One turn moves every row onto another: examples first, then more rows asked
surig: [ -1 -14 -18  29 -10 -21  11 -10  -2 -19  14 -39   9  12   0]
Bibas: [  2 -11  -7  26 -19 -28  14 -12  -2 -14  18 -32   6  16   4]
zoper: [ 19 -15   3  24 -17 -14 -18   1   2  -4  12  14  -2  -2  11]
suk: [-10 -29  20  13 -13  -6 -14   0   4  -2   8  15  -8  -3  14]
Sabed: [ -3  -2  10   9 -13  17  -7 -24 -36   0   3   0  17  23  -9]
rabo: [ -5 -28  -1  22  -5  -1 -23  11   4 -12   3   9  -8  -9  -1]
fipug: [  3 -26  16  15 -18 -13 -13  -2   4  -5  12  20  -3  -2   9]
bogo: [  6 -23  -3  24 -11  -8 -22   6   5 -14   7  17  -4  -5  -3]
Nelu: [ 24   1   1   6  -2  21   3 -21   8  -1  -2 -23  17  19  20]
vavi: [ -6 -13  -5  26 -17 -27  17 -13  -2  -9  17 -38   7  17  10]
koba: [ -3  -3   0  16  -8  23 -14 -18 -35  -7   0  -3  19  18 -17]
Dova: [  3   0   6  12 -14  19  -9 -27 -36  -4   3   2  18  20 -12]
zoz: [ 17  -2   4   8   0  24   5 -20   6   0  -5 -25  18  14  21]
Dusad: [ 27   0  -8  10   0  23  -3 -15   5  -2  -3 -23  19  14  12]
Lidad: [ -1 -22  -2  26   1   1 -25  15   1  -7   2   0 -10  -8   8]
Dozit: [ 10 -24   5  20 -20 -15 -19   2   5  -8  11  21  -3  -4  -1]
korot: [ 25   3  -4   9  -1  20   1 -21   9   1   0 -21  19  14  18]
vepa: [  3   0   0  14 -14  20 -13 -23 -35  -6   0   2  20  19 -15]
ziso: [ -1 -13   0  14  15   0   8  -2 -22 -10  21 -22   8  39 -19]
salaf: [  5 -11  -7  18  13  -1   9  -1 -23 -12  23 -17  10  39 -24]
fik: [ -8  -3   8   9 -10  24 -11 -20 -36  -1  -2  -3  15  19  -8]
Lafe: [ 12  -9  -4  15   7  -5  12  -7 -22 -12  28 -13  12  41 -20]
Rafi: [-15 -31  10  18  -5  -3 -17   9   3  -6   6   7  -9  -7   6]
nat: [ -6 -14   5  10   9   0  12  -5 -25  -4  23 -20   9  41 -15]
zus: [  1 -12   8   9   4  -3  17 -11 -25  -6  25 -17  10  43 -12]
Nul: [-13 -13  -6  25 -13 -21  14  -9  -1 -13  15 -42   6  15   9]
famop: [-11 -25  13  18   0   0 -18  11   3   0   4  -3 -12  -9  17]
kiso: [ 12 -18  17  16 -21 -14 -14   3   5   0  15  12  -4   0  20]
safa: [ 15 -16  -8  28  -8  -6 -23  15   4 -10   8   9  -7  -9   5]
zunu: [ -7  -3   4  12  -6  26 -13 -21 -36  -4  -2  -4  16  18 -11]
Rig: [ -8 -12 -14  30  -8 -19  12  -7  -1 -16  13 -43   4  14   2]
rirub: [ 21   1  -5  11   5  26  -2 -14   7  -2  -5 -27  18  13  16]
Rado: [ -6 -23  21  14 -12  -4 -11   3   1   4   9   4 -10  -2  24]
mib: [ 17  -2  -2   8   5  26   1 -16   8  -2  -6 -30  17  14  15]
Bup: [  4 -10 -15  30 -14 -26  12 -10   1 -18  18 -34  10  15   4]
puv: [  9  -8   4  13   5  -7  13 -10 -24  -9  27  -9  14  42 -17]

ziso moves to salaf
koba moves to vepa
Nelu moves to zoz
Now find these:
Rado moves to famop
bogo moves to Dozit

One turn moves every row onto another: examples first, then more rows asked
rola: [-13   4  -6 -18   3  13  20  23 -10  -8   2  -1  -4   6 -15  19]
ribil: [ 14   4  -2 -12  -6   2 -30 -18 -10  14   4   6  25  -9   9  -3]
ganan: [-11   6  -3 -20   4  15  19  23 -10 -11   4  -3  -1   6 -14  22]
pak: [  1   7  14  18 -13   3  -2 -19   8 -10  10 -12  27 -20  12   1]
belin: [ -6  10 -10 -30   2  14   7  22 -12  -6  -4   1  -3   6 -15  15]
kiba: [-10   7 -18 -34  -4   8   6  15 -17  -8  10   4  11   5 -10  13]
kap: [  3   8  -8  -4   2  12 -24 -16   6   4  14  25  18  13  24  -5]
tuto: [  0  -9  18  12  -2   5   1 -21  -4   3  24  -6  32 -11   7  14]
Fimon: [  1  -5  27  26  11  14  11   0   4   7  -7 -10   1  -8  -3  17]
guna: [ 15   8   7   5   6  11 -20   1   0  19 -29   1  -7  -6   0   0]
Fusi: [ -7  11 -17 -30   0  10   6  21 -14  -4  -4   2  -2   6 -13  12]
dite: [-7  3 16 26 17 22  8  2 18 -1  0 10 -7 14 12 12]
Ragav: [  2   6  36  19   7  -4  18 -10   9  -7  13   1  -7  -9  -1   8]
Savi: [  1  10  21  28  -4   8   5  -3  13  -6 -11 -15   6 -19   5   5]
Sebuv: [ 13  -2   9 -12   9  17   0   3  -2  -1 -22  13 -16  10  14 -22]
mot: [  7   8  23  -1  -5 -11   1 -26   1  -7  32  10  16 -11   6   0]
kepo: [ 14  18  24   6   7  -4  -3  -4   7   3 -15   8 -24  -8  -4  -4]
todif: [ -9  -3   8  14   6  17   2 -15  11  -7  29  13  21  13  21  10]
sezi: [ 19  20   8 -13  -4 -12 -20 -18  -1   3   2  18   0 -10   5 -13]
vol: [ -6   8 -15 -35  -2  11   4  15 -16  -8   9   3   9   6 -10  14]
rof: [  2 -13  25   9  14  20  27   2   3 -12  -4   3 -10   9  12  -8]
pir: [-13   2  -8 -28  -1  12  16  15 -13 -13  17  -2  13   4  -9  21]
ratod: [ 11  18   2   4 -16  -1 -22 -16   4  -2  -5  -4  22 -20  13 -11]
rebap: [  1 -18  17  -4   2  14  19 -15  -3 -18  24   6  16   7  21 -12]
finot: [ 11  19   8  14  -6   3 -15  -3   9   2 -24  -8   1 -18   6  -7]
dito: [  4  12  -2   8  12  19 -19   1  12   7 -17  20  -9  14  14  -3]
Losi: [ 12  -5   0 -25  -3   9  -8 -13  -7  -8   6  17  10   8  21 -26]
tis: [-15   1  -9 -23  -1  11  19  16 -13 -12  18  -2  10   5 -11  20]

Losi moves to rebap
tuto moves to Fimon
Now find these:
Fusi moves to kiba
sezi moves to mot
pak moves to Savi
dito moves to kap

